Each row is where one point has got to under a steady rotation. How many ticks took it there?
The counts run from 0 to 492.
[153 138 141 115 175 161 142 118 110  96 170]  284
[177  94 144 143 125 151 131 145  86 131  96]  0
[171  86 141 144 127 140 145 151  80 112 107]  404
[140 125 134 127 162 129 155 127 109  78 180]  442
[131  92 121 110 141 163 151 159  91 159 105]  364
[102  91  95 114 133 131 175 163 101 153 116]  275
[191 104 149 145 134 147 124 125  85 111 114]  245
[151  86 126 125 132 156 152 160  89 149  97]  160
[182 144 133 142 120 133  92  82  99 105 118]  131
[138 121 117 149 134  97 154 121 102  71 161]  354
[172 113 151 144 151 137 147 130  91  84 147]  445
[115  92 115 106 146 157 169 162 101 158 115]  320
[126 173  92 113 149 126 112  76 123 117 152]  13
[159  89 133 122 131 159 137 151  87 157  92]  407
[139 135 134 111 177 150 155 130 109  95 175]  36
[149 134 137 118 173 148 145 124 106  84 174]  37
[143 145  98 149 117  88 119  86 108  90 142]  467
[ 83 138  76 102 132 114 147 118 123 151 129]  143
[138 137 102 153 116  88 133  96 109  81 149]  62
[156 169 122 113 159 154 104  83 112 104 148]  374
[172  97 149 149 140 133 146 137  87  86 137]  199
[150 111 119 112 129 165 121 132  91 171  87]  453
[ 99 133 108 110 158 118 167 126 121  97 169]  192
[ 97 118 109  97 163 137 171 148 116 130 159]  32
[148 140 101 154 116  91 118  88 104  90 131]  18
[ 83 144  79 104 147 108 157 117 127 128 153]  145
[143 112  96 152  93  89 129 110  96 129  92]  427
[135 116  93 146  91  96 123 115  98 144  85]  181
[ 88 150  84 113 146 102 150 104 126 111 161]  349
[139 149 130  99 177 168 133 113 112 115 161]  327
[146 120 103 157  94  88 123 102  97 110 106]  223
[149  83 125 150 114 113 162 154  85 106 115]  112
[106 105  84 131 106 102 156 140 103 151  99]  431
[ 89 121  97  99 159 128 177 146 118 130 154]  234
[162  82 133 154 126 120 156 147  89  98 121]  156
[ 85 111  78 108 120 112 167 144 109 148 114]  433
[112 159  93  90 153 152 116  94 121 151 126]  459
[123  84 116 126 122 132 173 167  93 151 104]  318
[128 158 118  89 174 171 122 103 116 143 147]  168
[ 97  95  96 106 130 128 175 162 108 150 126]  478
[113 173  85 105 148 128 119  81 127 126 143]  259
[192 116 143 143 133 148 113 117  87 107 116]  492
[123 130 115  85 167 177 142 135 108 156 125]  368
[ 95 151  72 101 131 123 128 105 126 163 116]  98
[178 154 135 132 143 145 102  85 102  95 137]  129
[153 137 106 157 105  95 114  86 102  94 123]  221
[139 124 103 105 131 160 118 124  98 179  85]  252
[147 147 139 111 175 165 140 116 109 104 166]  81
[128  92 103 147  94  92 146 141  96 125 105]  473
[ 98 122 106  98 167 136 175 140 120 122 164]  235
[122 120 115  88 162 177 145 145 105 164 117]  367
[182 138 131 144 123 136  95  99  93 107 113]  334
[106 100  88 134 102  99 157 145  98 146  95]  228
[141 121  93 135 101 115 110 110  98 160  74]  137
[114 166  93  95 150 145 113  88 119 144 134]  460
[170 114 121 136 115 147 103 115  90 148  83]  293
[187 131 125 144 119 130 100 101  93 117  99]  335
[188 119 148 140 144 147 129 123  89  93 135]  41
[135 119 121 145 142  98 159 123 110  69 170]  151
[118 168  97  93 157 149 116  82 126 138 146]  11
[144 121 112 155 117  87 146 110 108  73 149]  310
[ 91 160  78 101 145 120 126  98 129 145 137]  302
[105 162  87  90 151 144 120  92 124 150 134]  257
[187 133 139 143 130 143 104 103  90 110 111]  87
[130 114  84 137  97  94 129 121 100 147  85]  182
[ 94 105  77 122 109 104 161 147 108 153 107]  432
[174  99 148 152 133 135 140 138  85  97 126]  200
[119  99 114 101 158 155 169 158 104 156 121]  321
[165 140 144 126 167 153 135 112 102  91 163]  285
[110 123 117  92 174 156 166 142 114 131 163]  280
[ 91 124  92 103 161 127 173 143 118 123 157]  437
[121 106 120  95 160 170 157 157 104 162 119]  119
[101 106  99  98 151 146 174 156 115 148 134]  277
[105 125 113  97 171 147 169 146 115 123 161]  482
[130  83 103 144 100  98 155 151  95 129 103]  271
[144 104 120 107 141 173 133 147  93 168  94]  409
[113  90 106 118 130 128 176 167  98 151 116]  72
[172 101 131 128 127 160 118 139  84 147  85]  451
[138 166 104 128 135 109 112  75 112  98 150]  15
[ 95 105  99  99 145 135 172 158 113 152 131]  479
[148 111 126 150 137 102 159 128 103  65 160]  152
[ 93 129  74 107 113 112 138 119 111 166 105]  141
[125 133 124  87 183 173 146 130 115 134 155]  325
[183 100 147 144 136 146 134 133  87  98 127]  447
[138 122 105 111 121 153 113 124  99 174  86]  49
[162 126 104 139 102 126 104 105  92 149  78]  338
[178 127 148 136 156 148 132 115 100  83 151]  489
[123 137 105 136 139  93 146 101 112  83 163]  105
[137 107  93 154  92  90 139 123  95 126  98]  225
[160  89 135 156 121 111 159 147  84  97 122]  358
[ 81 149  73 104 136 111 143 109 124 145 131]  346
[182 137 147 136 149 145 112 104  95  90 136]  85
[155 151 108 143 121 105 104  77 110  96 133]  422
[152 168 110 131 135 124  98  75 115  96 146]  420
[174 119 152 139 151 147 138 125  95  81 153]  242
[150 163 122 103 167 159 113  89 112 108 148]  373
[158  94 137 156 121 107 160 139  94  83 133]  357
[180 132 120 149 111 124  95  95  95 119  98]  133
[119 137 106 135 139  99 155 113 114  79 173]  352
[127 113 118  92 157 175 148 148 101 166 119]  366
[151 130 144 119 170 154 142 121 105  87 170]  487
[137 171 117 105 169 162 111  89 116 122 150]  170
[103  93  89 117 121 111 169 152 104 150 108]  27
[119  85 106 135 110 117 167 160  97 139 105]  70
[109 148  89  94 138 144 115 108 116 171 104]  52
[ 85 139  88 109 156 112 168 127 124 120 167]  393
[120 105  91 143  93  93 139 126  95 139  92]  429
[147  80 124 150 119 114 163 161  92 122 108]  113
[148 167 120 113 161 152 111  79 115 113 151]  171
[ 96 133  98 108 161 118 172 125 121 108 167]  191
[187 102 149 145 130 146 132 133  86 115 114]  448
[120 153 102  84 161 169 118 108 119 160 123]  211
[119 161 104  88 163 162 118  94 116 154 134]  212
[135 125 110 101 137 166 114 124 103 177  90]  455
[163 125 145 125 167 150 140 120 103  85 167]  38
[ 81 126  81  98 137 118 165 134 122 141 139]  188
[151 120 136 138 156 127 159 130 102  70 166]  196
[120 175  97 103 155 136 113  77 122 127 143]  12
[103  99  83 127 110 105 160 145 106 147 105]  229
[125 132 106 146 131  90 144 104 112  73 159]  106
[150 116 142 143 144 117 157 129  99  67 165]  399
[120 143  96  96 137 159 116 112 110 176 104]  254
[111 153  94 132 139  93 147  97 118  84 170]  104
[105 121 112  99 168 147 168 140 112 122 168]  33
[184 122 130 140 114 142 102 106  89 127  87]  89
[178  85 149 143 126 146 137 147  84 120 103]  202
[104 125  75 113 112 112 136 117 106 166  94]  140
[170  85 137 137 129 144 147 151  80 125 105]  405
[171 123 112 140 107 124  98 103  94 137  88]  337
[ 84 134  84 107 148 114 163 123 122 124 157]  392
[ 88 146  82 110 148 107 158 113 121 116 161]  146
[ 95  99  90 110 120 116 167 152 109 149 116]  230
[115 175  94 103 152 135 114  80 125 133 143]  461
[166 129 148 126 168 154 138 118  99  85 164]  488
[126 123  84 127  99 114 120 116 105 165  85]  138
[105 163  85 115 140 103 135  88 119 104 162]  305
[151 124 104 126 118 143 111 118  97 168  74]  295
[168  83 134 134 126 152 138 152  88 138  96]  406
[141  93 113 157  99  85 149 131  90 101 116]  66
[162 114 114 127 114 142 103 119  93 159  80]  294
[182 105 151 145 140 144 139 133  89  90 138]  446
[146 118 112 107 134 161 118 134  96 173  86]  454
[151 104 128 153 134 106 157 134  95  73 150]  153
[144 118 107 158 107  81 144 112 100  89 131]  64
[101 163  84  96 147 129 115  94 122 147 138]  55
[135 110  95 150  90  91 134 117  97 133  89]  428
[115 160  96  93 157 164 116 101 116 158 128]  9
[181 114 151 144 146 143 135 124  88  89 143]  243
[169 151 120 142 129 129  97  78 101  97 130]  377
[157 163 121 127 142 138 100  77 115 101 141]  173
[189 110 147 148 130 149 117 121  87 110 107]  43
[118 141  99  87 155 170 123 118 113 170 109]  210
[148  82 129 128 128 147 162 163  90 141  98]  362
[123  86 117 117 137 137 167 167  95 149 107]  319
[143 155 132 101 174 168 128 107 112 113 154]  125
[112 140  82 102 124 137 118 112 111 178  91]  298
[151 101 130 157 131 103 155 132  98  79 144]  356
[140 166 122  99 172 171 121  98 111 122 151]  372
[119 148  90  89 144 150 113 104 116 172 113]  255
[ 95 136  72 103 123 118 131 113 112 165 107]  344
[122 165  96 136 136  99 123  78 116  94 157]  262
[125 123  80 121 106 122 116 113 100 165  81]  341
[100 119  76 120 105 109 143 129 110 161  95]  387
[160 113 118 119 125 159 117 131  89 163  81]  250
[124 153  96 138 133  92 129  82 120  89 152]  60
[157 135 107 156 106  90 102  94  95 100 116]  424
[134 123 114 152 124  88 151 113 108  72 161]  107
[ 92 115 103  96 161 140 175 150 116 135 149]  31
[157  80 132 129 127 149 148 159  86 141 102]  159
[185 126 144 145 134 150 111 107  92 105 121]  289
[123 147 101  86 149 169 120 117 109 175 106]  7
[171  93 145 148 131 124 149 145  87  92 132]  402
[109  94 108 109 138 144 175 164 105 152 120]  73
[127 175 102  97 159 145 109  82 124 130 145]  214
[149  90 121 156 115  99 157 140  90  88 129]  110
[177 141 147 131 154 154 113 103  97  90 144]  84
[167 115 149 139 158 139 145 125 100  82 158]  444
[128 171 100 130 139 108 113  73 122  98 153]  464
[102 136  74 111 117 118 129 115 108 167  95]  343
[ 90 105  93 104 140 121 175 158 108 144 128]  29
[160  97 142 155 131 109 155 135  92  80 141]  154
[112  84 103 123 117 121 167 165  98 150 103]  71
[131 122 118  94 157 179 143 142 106 165 114]  164
[132 136 131 108 178 157 159 128 112  98 169]  485
[169  92 145 133 134 151 138 149  81 136 102]  203
[123 132 130 106 177 149 162 135 110  97 171]  35
[115 160  95 125 141 102 128  82 124 100 157]  59
[174 131 150 132 164 153 126 110  99  90 159]  286
[ 97 132 108 105 165 134 171 136 122 111 170]  438
[131 166 115  97 175 165 117  99 119 129 147]  169
[107  93 101 121 122 123 172 163 100 150 109]  274
[118 174  92 106 152 130 115  72 125 120 149]  462
[ 90 151  71  99 135 121 136 102 124 149 130]  99
[160 160 122 122 150 141 102  82 110 101 150]  375
[177  92 146 148 131 134 145 141  85 102 119]  403
[191 120 142 141 126 148 106 113  88 114 111]  290
[131 174 101 107 155 140 108  80 121 119 150]  215
[148 103 118 160 109  88 151 125 101  84 129]  312
[162 121 145 133 163 148 144 120 101  78 163]  241
[ 83 142  74  99 139 109 152 113 120 135 139]  144
[107 167  83 107 145 118 122  82 123 116 153]  57
[116 131  79 109 115 129 118 112 107 175  89]  95
[ 98 101 102 107 144 139 175 161 105 152 125]  276
[154 161 110 139 130 113 103  75 109  93 140]  421
[141 163 101 138 128 100 111  79 114  91 145]  16
[137 173 105 111 157 141 110  78 115 113 153]  418
[164 117 115 126 122 152 108 123  91 165  78]  47
[ 92 115  75 115 116 111 150 132 106 156 104]  185
[ 85 113  83 112 132 112 169 148 117 152 129]  434
[185 118 151 146 138 148 117 121  84 100 123]  42
[127 150 122  88 177 177 130 115 116 139 147]  370
[130 164 107  93 164 162 111  91 115 135 146]  416
[124  87  96 146  97  92 149 138  97 133  99]  24
[122  84 101 136 109 106 162 155  97 135 105]  272
[146 114 115 109 130 170 124 135  97 177  89]  4
[120 141 101  99 134 159 112 116 104 180  93]  253
[120  94  95 134 103  99 159 146  97 142 101]  25
[130 171 105 105 159 150 106  84 120 127 149]  417
[159 133 106 153  95  99 101  94  96 116 104]  178
[117 115  81 127  93 102 126 120  97 154  84]  385
[120 128 124 118 170 134 164 133 121  92 179]  440
[178 127 121 143 110 125  97  94  87 126  93]  336
[104 112 113  97 160 154 170 156 108 149 135]  75
[132 153  96 137 130  93 122  86 112  90 153]  263
[181  95 144 145 128 143 142 145  85 111 112]  201
[123 124 123 119 163 120 168 125 110  84 179]  194
[101 153  77  96 136 129 123 106 119 163 116]  300
[152 121 102 126 105 139 101 113  91 160  72]  92
[ 92 111  94  99 151 133 176 153 113 146 140]  30
[179  97 137 136 128 152 126 140  83 137  90]  450
[151 156 129 112 172 167 120  96 108 107 156]  126
[188 115 135 138 120 145 105 113  90 123  90]  291
[125 129 133 119 171 134 164 127 114  88 176]  441
[144 128 107 153 111  83 140 101 105  80 143]  63
[144 103 102 163  98  83 142 119  97  94 118]  268
[ 93 158  74 100 138 128 126  98 122 154 124]  301
[ 90 155  75  96 138 113 140  95 127 134 141]  100
[173 148 122 149 124 118  99  84 100 102 120]  378
[118 130 123  93 172 174 152 143 110 153 140]  121
[ 95 146  91 110 148 102 164 110 122 101 167]  147
[170 141 114 146 111 110 101  80  99 105 120]  176
[ 96 116 110  95 159 145 173 152 117 136 150]  481
[166 151 115 145 123 118  96  76 103  98 132]  175
[154  79 131 139 126 137 158 165  85 131 100]  361
[ 90 123  70 112 119 108 150 132 112 158 109]  388
[116 118 114  91 170 167 161 145 110 149 139]  323
[145  86 122 123 136 153 157 164  91 154 102]  363
[179 144 141 134 143 149 102  94 103  98 133]  332
[167 106 126 126 123 160 115 132  88 152  79]  249
[136 153 119  95 175 177 120 107 118 132 150]  371
[137 100 123 105 148 169 146 156  96 161 102]  162
[178 138 114 148 114 114 101  85  97 107 109]  379
[133 132  91 107 124 149 109 111 100 179  87]  50
[165 162 126 129 143 135 101  81 104  99 135]  376
[117 132 116 125 156 113 162 120 114  88 175]  396
[132 144 126  91 178 170 144 120 112 126 162]  326
[120 156 105  84 160 166 120 104 117 153 130]  414
[ 95 101  89 114 124 121 179 157 107 150 119]  28
[163  84 135 143 128 131 155 160  85 114 113]  157
[188 111 142 139 126 148 109 121  83 128 100]  44
[119 131 126 100 181 158 161 137 119 120 169]  281
[149 153 104 145 123 108 108  75 106  97 141]  219
[145 152 130 105 175 166 126 104 109 109 159]  328
[107 142  96 129 144 101 156 108 121  83 174]  351
[121 116 120  91 166 168 157 150 110 153 126]  120
[133  98 101 156  95  86 140 133  96 112 104]  472
[171 126 106 142 106 120 102  99  94 129  88]  134
[114  93  91 129 112 104 162 149  99 150  98]  26
[143 116 117 105 140 170 133 141  99 170  93]  207
[110 109  84 134  94  98 148 135 100 148  96]  430
[190 131 144 138 143 150 114 108  95  96 134]  288
[148 150 103 147 123  94 112  80 106  86 137]  17
[140 109 103 154  92  84 138 121  92 116 103]  22
[162 122 105 144  97 116 104 105  92 137  83]  135
[124 136 120  87 180 177 149 136 116 144 143]  122
[158 142 143 116 174 157 129 110 107  96 162]  82
[170 134 111 156 108 107 104  90  98 114 104]  380
[143 125 101 159 105  82 130 100 101  87 132]  266
[115 127 121 105 180 142 169 135 113 112 173]  34
[144 115  94 139  95 100 112 110 100 143  80]  383
[157  99 130 124 132 162 128 150  85 155  89]  205
[151 103 122 111 134 170 128 145  98 169  92]  206
[166  97 135 124 127 161 131 149  84 150  90]  204
[ 89 104  90 107 128 114 175 154 112 154 118]  231
[104 121 112  86 170 160 169 151 112 137 145]  76
[139  89 109 147 101  95 159 147  93 117 106]  68
[186 118 143 142 138 146 118 119  92  99 131]  491
[121 171  99  95 163 158 114  93 120 144 137]  213
[135 122 125 137 150 114 162 125 106  70 174]  398
[146 110 125 150 130  95 158 128 101  70 155]  355
[ 99 156  86 115 141 106 144  97 123 111 158]  102
[125  91 117 113 138 150 164 164  95 155 106]  117
[ 85 113  74 107 125 108 161 134 114 155 110]  186
[164  89 137 155 129 119 153 142  90  93 127]  155
[129 138 114  88 170 182 133 128 113 156 130]  166
[132 100  91 146  91  93 148 133  98 133  95]  226
[177  95 134 133 126 152 128 145  85 140  91]  1
[180 133 146 138 154 153 120 109 100  91 146]  287
[116  88  93 131 105 105 164 154  96 145 103]  475
[160 109 140 146 143 119 154 130  92  75 156]  400
[139 170 105 126 145 122 109  68 117 105 152]  217
[137 118 118 100 142 174 131 141  99 174 100]  410
[185 110 149 143 138 144 125 129  88  94 131]  244
[168 108 146 146 142 126 151 133  98  80 152]  198
[154 114 108 122 126 153 111 121  99 170  78]  48
[179 110 137 136 121 152 108 127  87 135  86]  45
[143  93 121 158 105  95 153 140  92  91 125]  313
[ 86 132  69 106 126 115 147 118 118 163 116]  142
[187 107 143 136 132 149 124 130  85 118 104]  246
[126 132 129  97 178 168 152 128 114 119 166]  79
[110 110  80 127 100 104 133 126 102 151  88]  183
[156 127 106 154  95  89 113  98 103 106 106]  425
[112 157  92 127 138  96 138  91 122  95 162]  306
[146 136 106 154 108  85 124  92 105  89 134]  468
[180 115 129 136 116 148 102 116  92 134  86]  292
[127 129 111  86 163 180 138 128 107 163 125]  165
[113 117  76 126 101 107 137 122 104 161  84]  386
[148 124  96 132  98 126 108 107  99 157  74]  339
[136 146 126  94 175 169 127 112 116 122 156]  124
[186 125 128 143 120 144 100 106  94 118 101]  88
[145 113 118 154 122  88 152 119 101  76 150]  108
[178 120 149 141 152 147 131 120  94  82 146]  40
[136 162 101 137 133  99 114  78 113  95 151]  465
[111 170  94  92 157 154 110  91 125 148 131]  10
[172 151 135 129 157 151 107  91  98  99 148]  331
[134  88 101 156  98  88 151 138  93 117 106]  270
[126 130  86 106 121 140 117 113 105 176  88]  297
[131 134 109  92 153 174 123 123 106 171 104]  209
[115 147  98  93 148 160 115 113 111 173 111]  457
[105 118 115  91 172 152 169 151 112 134 157]  279
[138  91 111 157 103  97 151 137  92 111 111]  67
[172 119 119 134 113 137  98 110  91 144  86]  90
[156 143 103 150 110  99 111  83 100  97 128]  423
[141 131 137 116 167 145 159 131 106  87 175]  239
[118  83 100 131 112 112 167 160  96 144 105]  273
[132 134 107  97 142 169 115 125 104 178  97]  6
[171 138 147 123 166 158 121 104 102  87 153]  83
[ 83 116  88 103 147 118 171 146 117 141 140]  435
[136 144 100 144 126  89 127  91 116  81 153]  61
[162 105 125 119 127 165 122 137  89 156  80]  452
[123 140  88 100 129 148 113 109 109 174  99]  51
[104 127 117 101 169 143 171 133 117 110 170]  236
[123  89  95 140 101  94 157 147  97 134  99]  474
[129 127 120 131 156 114 165 122 111  76 178]  397
[126 150 111  84 172 177 124 114 119 151 141]  167
[106 158  81  91 139 143 116 101 121 163 115]  53
[136 115  87 139  93 105 123 114  98 148  79]  384
[105 166  84 104 144 128 118  84 125 131 142]  56
[ 77 127  73 104 138 112 158 127 121 150 132]  390
